500 stands for zero in the data rows.
A hidden rule labels the rows of this table. It goes by one to three of the table's principal directions, not those with the most spread.
ndarray[676 709 466 455 617 242 687 530 686 644 472 579 544 410 607 289 287 478
        533 384 399 353 530 522 468 554 597 450 658 462 275 391 463 579 399 642
        562 395 406 527 503 353 293 622 515 400 450 451] RP
ndarray[522 688 533 456 510 440 635 434 651 560 519 422 656 425 484 450 384 612
        580 544 525 414 443 618 493 486 584 580 556 474 513 487 484 456 408 515
        661 466 472 701 513 326 439 605 579 429 436 536] MM
ndarray[496 385 515 535 392 573 621 346 445 399 423 452 491 375 545 581 598 588
        652 488 568 519 418 600 698 581 382 596 505 573 385 358 738 384 513 476
        486 519 700 643 512 469 456 386 770 442 554 425] RP
ndarray[377 478 433 587 391 749 387 596 344 318 694 363 457 385 574 482 573 477
        598 532 646 523 440 461 503 624 453 633 573 496 328 618 593 291 676 452
        620 490 602 577 372 541 505 313 712 490 446 522] LB
ndarray[470 639 453 580 394 372 610 568 507 431 459 634 622 488 462 483 584 677
        499 516 490 524 489 505 591 521 563 368 459 540 455 519 543 399 504 610
        407 432 479 559 492 548 483 539 617 395 664 480] LB
ndarray[439 544 498 612 510 463 637 291 462 585 366 534 587 605 443 551 572 562
        624 816 615 487 450 526 633 614 672 357 497 521 699 542 413 495 340 642
        550 404 581 549 476 570 577 536 555 529 397 427] TP
ndarray[369 512 525 422 494 443 459 618 488 642 516 700 477 555 459 545 486 302
        376 424 423 531 562 399 343 285 420 470 409 424 576 652 215 587 444 487
        373 565 328 343 555 637 615 598 234 549 527 555] TP
ndarray[342 408 438 565 438 732 430 628 342 306 660 439 512 463 551 635 589 320
        634 488 685 517 296 355 493 451 431 624 523 487 495 574 551 342 605 472
        532 507 597 393 377 571 617 344 523 534 416 531] TP
ndarray[565 815 554 312 618 122 881 783 970 598 584 556 520 385 826 539 123 273
        509   0 386 273 468 312 295 140 594 657 626 304 280 400 153 620 321 732
        469 513 255 301 607  72 462 706 127 429 161 459] TP
ndarray[646 378 525 427 481 507 183 361 526 488 235 554 363 631 425 359 740 691
        200 542 293 689 751 674 492 716 496 260 514 739 606 375 512 572 581 490
        234 383 375 434 540 498 431 452 507 465 775 598] LB
ndarray[418 451 413 428 536 362 304 691 272 465 373 801 552 646 277 517 734 244
        334 466 481 670 568 301 503 398 468 163 406 535 629 620 464 568 518 551
        155 513 318 198 497 922 621 523 300 466 856 606] TP
ndarray[453 508 444 524 522 456 572 688 606 399 566 474 534 417 632 451 541 593
        506 339 595 417 493 459 464 514 576 507 645 429 299 383 447 420 490 561
        465 479 462 332 517 335 573 526 589 408 372 501] TP
ndarray[291 293 446 762 412 721 495 716 398 351 779 509 472 457 651 620 541 539
        362 378 644 478 495 289 373 435 454 692 396 410 253 628 511 432 664 442
        553 653 613 373 555 596 679 459 475 612 423 430] TP
ndarray[502 518 609 435 486 465 469 404 654 523 431 468 412 643 468 657 431 369
        520 564 436 632 543 469 537 364 513 460 471 520 799 580 273 575 496 518
        390 451 376 466 490 348 598 406 261 545 329 572] LB
ndarray[527 687 472 498 435 442 561 402 557 537 461 551 689 456 459 350 544 720
        365 552 538 455 473 631 499 532 630 467 484 548 429 519 556 451 478 566
        528 434 477 667 513 473 405 707 593 378 708 524] TP
ndarray[747 589 509 315 595 375 609 292 657 587 355 406 390 481 595 423 339 385
        656 437 340 537 487 600 617 534 519 538 658 552 487 294 517 559 432 509
        435 398 517 578 468 257 239 430 520 479 423 484] LB
ndarray[726 442 539 425 751 409 347 453 513 565 384 329 481 627 525 327 437 416
        396 444 408 574 576 527 414 548 583 447 565 507 472 386 652 811 497 462
        504 517 365 453 613 450 377 527 369 558 544 496] MM
ndarray[423 687 450 537 421 537 425 471 424 648 534 581 549 560 339 425 500 540
        482 759 483 504 541 569 451 558 568 415 468 539 727 753 342 415 488 495
        610 423 454 662 410 657 448 567 520 493 585 564] TP
ndarray[516 277 673 406 594 601  11 389 598 484 327 485 313 773 381 438 653 497
        136 736 456 688 777 588 393 638 562 201 535 609 875 584 253 690 559 450
        355 398 227 268 491 485 699 420 219 620 413 700] RP
ndarray[578 524 512 558 441 478 711 587 573 428 616 488 404 418 595 635 366 613
        658 351 423 335 342 451 602 397 429 633 427 449 436 349 623 410 509 516
        580 562 738 529 449 378 415 496 547 495 407 366] RP
ndarray[539 474 507 585 561 621 509 644 493 322 692 256 551 424 643 500 411 625
        490 375 577 398 390 483 405 502 521 727 474 435 324 444 795 473 611 409
        736 643 649 582 554 436 416 498 567 605 465 423] RP
ndarray[535 483 484 570 412 637 422 181 347 557 322 416 396 595 465 395 695 578
        657 813 525 659 432 675 734 716 561 404 595 645 617 492 576 457 506 514
        467 320 627 681 388 510 365 385 766 420 560 473] LB
ndarray[250 814 553 486 425 342 570 955 610 378 634 515 667 413 495 600 511 467
        485 258 625 445 541 328 376 267 586 484 516 339 521 781 322 382 490 573
        551 568 278 454 569 482 657 598 418 382 453 593] MM
ndarray[444 459 468 648 322 768 617 108 212 481 434 464 501 472 493 682 647 430
        918 796 570 576 192 491 777 609 425 633 425 606 561 492 615 336 480 541
        546 339 870 696 295 593 496 289 749 519 461 382] MM
ndarray[526 687 529 377 566 421 376 614 557 442 525 353 533 538 409 430 515 604
        441 556 488 497 572 537 463 503 627 406 488 440 611 549 491 478 523 507
        555 533 439 545 488 482 494 548 474 469 520 580] LB
ndarray[405 498 502 592 415 601 548 549 518 439 624 447 520 433 554 615 506 572
        530 462 548 457 475 434 458 459 480 644 439 459 442 540 449 408 550 495
        568 528 585 513 496 432 615 468 521 506 390 480] MM
ndarray[368 252 493 662 338 667 247 214 219 583 389 724 406 650 203 469 730 443
        494 989 561 809 599 597 740 629 336 218 424 615 697 721 440 466 656 380
        278 424 497 565 401 835 620 302 635 474 714 595] RP
ndarray[361 553 423 571 265 593 516 547 493 531 570 728 345 488 523 585 562 389
        521 449 472 526 482 379 547 430 448 488 546 572 539 650 191 311 551 601
        345 369 485 411 346 482 531 450 470 377 476 559] TP
ndarray[622 443 495 456 673 414 622 378 452 619 424 386 527 528 462 491 436 594
        549 583 501 380 491 583 537 552 561 523 427 432 559 338 688 628 349 442
        642 636 690 557 599 586 427 624 536 612 492 355] TP
ndarray[430 300 530 587 548 660 556 539 511 390 644 414 547 352 596 516 393 473
        557 516 758 320 402 558 472 615 419 660 620 473 384 472 706 422 507 421
        799 592 606 551 501 491 521 448 648 580 312 470] RP
ndarray[379 748 548 377 229 476 567 526 475 522 525 646 434 407 421 683 477 422
        722 503 324 570 486 479 567 328 312 536 351 461 654 697 217 301 519 466
        376 401 486 595 333 519 562 367 487 477 471 529] LB
ndarray[522 687 448 324 477 411 430 724 657 582 635 530 457 495 467 566 363 514
        323 312 234 454 686 432 209 329 461 590 346 459 618 565 196 472 543 460
        438 560 365 416 511 438 544 566 212 553 499 581] TP
ndarray[314 559 683 429 419 474 299 515 626 469 387 495 520 732 313 701 643 531
        284 648 522 688 667 494 440 318 587 316 347 514 999 779 171 561 491 512
        356 514 234 438 576 491 809 527 183 537 462 674] LB
ndarray[693 549 506 444 654 298 728 664 773 474 602 456 492 489 734 676 117 417
        391  80 280 341 572 297 253 304 518 711 384 435 393 354 445 668 467 580
        515 659 424 352 669 277 458 567  82 735 334 381] TP
ndarray[697 380 619 320 696 416 396 285 614 716 271 415 355 685 457 530 406 357
        375 476 303 565 634 583 425 433 484 478 470 568 793 376 438 811 383 433
        434 579 407 451 660 424 422 561 196 629 492 515] LB
ndarray[341 439 445 512 378 610 583 613 339 435 610 562 464 312 542 634 571 328
        661 402 631 419 380 402 550 461 313 647 478 458 377 550 584 319 535 471
        553 551 704 482 408 670 551 399 645 451 482 442] LB
ndarray[413 682 546 514 522 569 549 400 541 525 573 250 718 487 466 433 496 604
        666 745 681 516 325 626 523 460 643 619 538 400 553 578 528 458 465 461
        723 469 539 754 484 366 528 552 650 424 372 548] TP
ndarray[543 154 453 677 496 623 409 590 391 356 644 596 516 422 509 481 444 655
        306 452 462 463 583 527 392 640 261 566 353 564 227 404 818 507 698 366
        543 668 556 498 582 686 521 404 574 659 684 437] RP
ndarray[541 704 562 471 546 398 561 545 675 567 537 420 448 486 628 392 450 606
        364 420 536 354 552 462 447 470 733 496 547 369 414 543 373 571 445 603
        614 455 527 463 500 341 461 704 418 435 340 443] RP
ndarray[337 626 417 674 385 482 599 551 496 506 559 733 539 518 458 550 534 400
        550 572 622 485 488 301 586 495 633 350 597 509 514 705 218 350 475 708
        436 369 431 412 392 540 599 524 479 379 441 564] MM
ndarray[553 567 616 298 498 358 371 618 745 696 456 730 350 525 449 572 404 428
        246 240 158 452 735 426 246 257 378 453 387 458 661 504  35 632 457 458
        295 479 273 216 544 373 619 633  70 517 463 617] MM
ndarray[658  97 406 518 782 451 687 250 387 598 361 483 538 528 507 494 418 277
        591 536 618 466 394 522 645 610 435 547 574 570 372 168 908 710 345 502
        541 682 680 506 657 658 377 498 569 576 564 373] TP
ndarray[582 758 508 397 535 351 578 288 505 724 352 490 554 551 367 364 464 507
        566 761 499 477 498 653 615 574 662 371 526 515 717 601 492 544 349 558
        625 394 535 749 439 579 312 639 569 422 563 480] LB
ndarray[386 555 626 335 410 570 412 641 491 426 552 465 386 451 563 726 497 280
        588 267 407 526 479 354 379 248 330 641 400 391 586 602 251 484 525 433
        401 531 416 324 461 428 687 399 259 591 335 540] RP
ndarray[480 505 486 520 394 660 458 506 484 444 674 441 495 385 504 519 385 511
        685 589 476 461 416 567 460 553 329 651 495 505 460 523 481 349 613 426
        628 435 519 618 341 409 541 318 611 516 357 530] RP
ndarray[540 655 490 485 549 494 487 188 368 658 358 454 717 623 281 380 557 545
        566 889 567 584 414 628 602 596 698 390 471 546 739 624 567 583 369 498
        622 363 510 754 439 638 433 618 580 482 627 534] MM
ndarray[672 656 516 336 450 485 445 375 723 543 499 430 416 529 499 574 339 519
        537 471 190 581 588 523 420 447 477 589 449 565 664 435 220 484 552 478
        384 335 404 516 388 177 493 375 313 536 354 595] LB
ndarray[600 450 528 558 545 526 380 339 595 454 443 294 409 573 561 417 498 650
        500 717 452 639 677 629 532 732 564 433 551 549 497 442 482 530 625 497
        477 426 480 572 510 337 504 290 585 567 354 490] TP
ndarray[530 757 636 429 560 393 532 418 671 685 480 364 484 554 466 456 352 674
        509 741 455 342 611 641 415 548 672 446 451 384 763 616 266 567 358 543
        761 468 484 644 491 394 518 638 410 582 234 452] RP
ndarray[479 406 523 557 534 482 456 468 471 399 395 418 520 538 505 496 689 615
        522 561 558 601 531 518 601 582 540 395 512 502 430 381 588 516 523 546
        386 506 532 443 567 484 604 424 620 447 518 486] LB
ndarray[587 592 426 577 518 409 562 380 510 622 406 569 654 537 428 250 471 721
        382 639 482 497 561 710 511 688 633 389 579 640 459 505 642 526 428 558
        589 466 392 773 589 552 261 669 678 431 765 509] LB
ndarray[560 800 547 320 533 166 670 619 674 751 400 742 426 552 505 613 309 301
        466 252 212 375 594 350 359 214 514 414 394 422 688 555  90 628 302 663
        356 510 328 326 562 475 468 716  73 528 476 465] LB
ndarray[299 353 431 628 373 781 509 776 238 123 818 435 633 328 519 748 554 347
        561 257 769 502 255 228 520 341 351 802 392 448 310 658 886 287 709 333
        630 687 711 513 444 718 586 368 592 558 618 510] RP
ndarray[337 487 392 614 360 802 547 541 394 239 707 147 492 380 652 589 581 421
        892 576 787 631 258 485 676 585 500 788 703 511 404 564 686 192 668 423
        653 430 708 703 329 346 478 142 896 407 260 512] TP
ndarray[539 585 521 328 588 359 486 543 561 660 419 523 543 541 409 468 468 483
        429 493 394 472 540 600 390 386 473 471 431 470 687 475 457 588 402 428
        492 569 441 501 582 565 450 637 383 514 595 525] TP
ndarray[513 499 436 554 522 402 523 573 535 433 440 524 482 518 570 397 611 591
        465 447 531 553 572 476 574 593 617 358 623 505 345 413 499 486 513 592
        354 437 454 385 527 443 491 487 608 401 521 487] TP
ndarray[543 602 412 422 606 382 691 841 744 338 746 425 659 319 606 494 218 597
        392 118 539 264 542 433 313 439 578 692 608 432 269 400 600 384 475 504
        683 692 397 515 614 309 412 638 473 519 452 554] TP
Which label does each new row get?
ndarray[282 447 468 674 449 603 459 629 258 369 644 571 647 499 405 515 605 480
        540 660 737 532 418 369 545 510 524 424 444 394 428 730 566 432 558 475
        571 525 506 471 434 773 694 471 591 532 520 504] -> RP
ndarray[549 724 442 479 396 567 402 242 447 764 504 576 540 485 331 192 422 671
        514 953 453 440 555 812 479 763 551 393 551 578 637 691 350 406 481 464
        704 268 449 821 287 569 335 577 696 452 551 553] -> TP
ndarray[456 433 470 557 422 598 380 434 321 511 482 562 536 520 334 452 632 451
        526 666 611 591 402 566 624 503 412 425 483 559 593 598 663 455 597 401
        481 472 562 585 421 689 470 470 631 396 712 551] -> RP
ndarray[507 442 473 491 462 505 629 236 562 607 410 644 478 476 470 470 432 395
        577 712 605 491 484 607 670 642 514 434 654 600 596 517 436 433 400 536
        526 351 535 595 387 493 425 458 610 468 402 521] -> TP
ndarray[463 387 341 639 495 388 610 809 363 470 571 826 530 380 618 371 503 355
        419 169 548 402 452 360 450 463 356 436 586 495  66 446 655 492 552 579
        360 587 419 288 576 716 398 584 554 414 765 418] -> LB
ndarray[627 506 432 406 657 300 319 662 610 595 397 575 379 572 523 170 530 510
        196 366 394 553 802 551 392 639 620 245 718 536 373 447 419 643 514 532
        341 466 227 330 595 489 344 593 467 398 637 586] -> TP
ndarray[255 243 594 550 291 802 477 292 319 429 426 538 352 347 642 603 739 215
        829 572 739 634 295 535 721 520 220 609 664 503 355 515 437 352 548 432
        373 358 626 423 359 472 666 198 762 414 291 494] -> RP
ndarray[604 319 472 619 597 368 562 581 462 436 422 627 484 494 600 419 549 557
        459 352 459 464 513 426 552 588 471 365 523 497 190 264 685 631 499 601
        367 510 505 301 580 546 502 502 551 478 576 376] -> RP
ndarray[489 101 576 669 459 821 286 295 414 319 622 415 556 486 361 571 478 710
        372 857 655 503 529 679 502 735 310 562 334 603 578 518 807 448 709 287
        722 597 642 669 464 627 666 309 614 710 495 526] -> RP
ndarray[554 474 509 494 429 666 556 452 610 328 566 320 362 424 694 688 531 607
        596 350 459 413 400 415 528 523 531 718 499 530 451 300 478 359 532 555
        520 430 751 415 393 210 543 387 516 521 254 442] -> LB
ndarray[445 874 527 367 512 227 514 734 541 550 507 633 659 548 328 484 502 547
        420 464 410 470 558 387 427 281 654 300 358 329 640 687 275 524 414 562
        423 487 327 418 491 607 592 727 300 446 607 563] -> RP
ndarray[804 441 522 423 656 373 502 358 659 625 372 497 365 633 580 552 305 466
        370 376 135 520 639 468 374 487 488 526 383 592 583 287 450 747 472 518
        385 503 482 401 598 374 374 491 178 697 494 425] -> LB
ndarray[730 402 408 568 489 545 533 292 345 329 437 433 518 431 521 449 513 651
        602 532 416 571 460 563 692 739 446 516 452 630 261 279 923 443 631 466
        446 468 716 649 454 546 301 327 757 564 723 387] -> RP
ndarray[643 544 528 493 652 510 344 451 473 440 504 300 625 531 520 231 453 574
        403 605 550 540 498 613 432 666 630 468 571 505 355 505 757 648 573 474
        664 462 396 649 516 489 368 522 565 534 575 519] -> RP
ndarray[376 538 525 518 377 566 450 432 458 549 502 559 464 590 444 563 541 433
        572 668 468 648 477 505 528 409 452 467 440 503 659 661 269 465 528 498
        389 434 411 529 434 515 604 417 437 508 453 556] -> TP
ndarray[545 525 496 288 337 550 322 472 594 572 417 672 285 500 538 520 559 352
        315 216 231 631 638 470 382 368 366 534 522 628 555 510 152 487 564 455
        155 352 307 309 430 341 475 473 275 435 597 648] -> TP
ndarray[594 440 577 567 618 551 638 504 626 223 595 104 690 347 608 504 480 943
        552 461 681 302 357 655 559 621 594 706 487 439 255 174 999 429 514 479
        824 701 777 722 640 273 472 554 797 499 435 399] -> RP
ndarray[493 668 524 553 506 505 503 343 447 617 516 407 599 509 330 302 430 617
        663 979 654 479 436 760 653 669 591 389 571 469 678 680 625 429 488 424
        799 431 578 873 388 607 345 513 779 454 489 505] -> RP
ndarray[533 822 491 375 440 535 408 540 604 451 597 364 599 465 447 466 422 538
        418 428 474 497 527 505 384 438 640 591 526 522 616 675 405 388 567 473
        593 443 383 646 437 346 403 581 417 458 561 654] -> MM
ndarray[635 509 425 469 737 414 474 654 537 485 570 301 591 525 555 277 403 569
        386 455 555 400 490 568 373 604 643 520 597 482 365 378 790 620 488 522
        707 617 464 571 597 508 324 615 543 497 557 474] -> TP
ndarray[544 572 442 533 598 462 657 512 552 511 545 379 534 571 570 488 396 444
        575 504 598 454 351 462 557 462 679 566 598 495 551 482 610 525 421 575
        638 529 569 589 510 438 345 575 498 487 429 455] -> TP
ndarray[283 274 476 585 357 652 236 681 407 412 584 759 374 554 505 570 658 347
        198 402 507 649 681 323 336 440 344 413 433 543 451 716 230 473 685 477
        227 519 292 191 500 678 753 400 285 559 578 618] -> TP
ndarray[703 247 506 412 678 392 312 432 505 583 314 608 428 697 364 472 482 493
        176 488 294 560 724 543 393 572 453 311 386 649 688 360 590 771 471 461
        353 593 359 357 641 660 476 556 236 653 721 523] -> LB
ndarray[587 351 564 537 514 632 474 435 593 480 560 368 412 453 626 512 451 617
        478 442 458 435 442 577 450 505 410 684 476 501 405 325 603 536 572 406
        585 526 647 502 516 314 483 464 522 539 383 444] -> RP
ndarray[505 328 456 640 498 597 703 364 441 529 527 406 386 548 631 690 486 506
        700 501 514 474 352 407 615 442 491 676 433 466 474 334 523 523 446 522
        492 567 775 447 522 417 551 441 516 579 305 320] -> TP
ndarray[522 752 415 527 378 376 561 321 475 783 420 793 513 537 290 368 492 634
        474 814 395 407 599 595 567 632 605 249 447 561 684 657 232 420 392 637
        503 305 502 623 344 655 427 672 542 396 621 496] -> LB
ndarray[585 584 502 490 510 406 384 372 538 633 328 602 469 605 443 315 545 515
        433 642 367 620 632 602 508 629 565 276 591 605 563 525 345 584 487 579
        364 320 304 511 478 475 420 498 492 431 588 565] -> MM
ndarray[353 755 418 561 342 348 603 734 376 492 563 841 669 460 366 511 535 450
        581 452 457 494 424 339 523 360 477 333 420 458 447 705 351 372 474 640
        375 417 341 470 402 708 564 582 490 370 702 540] -> RP
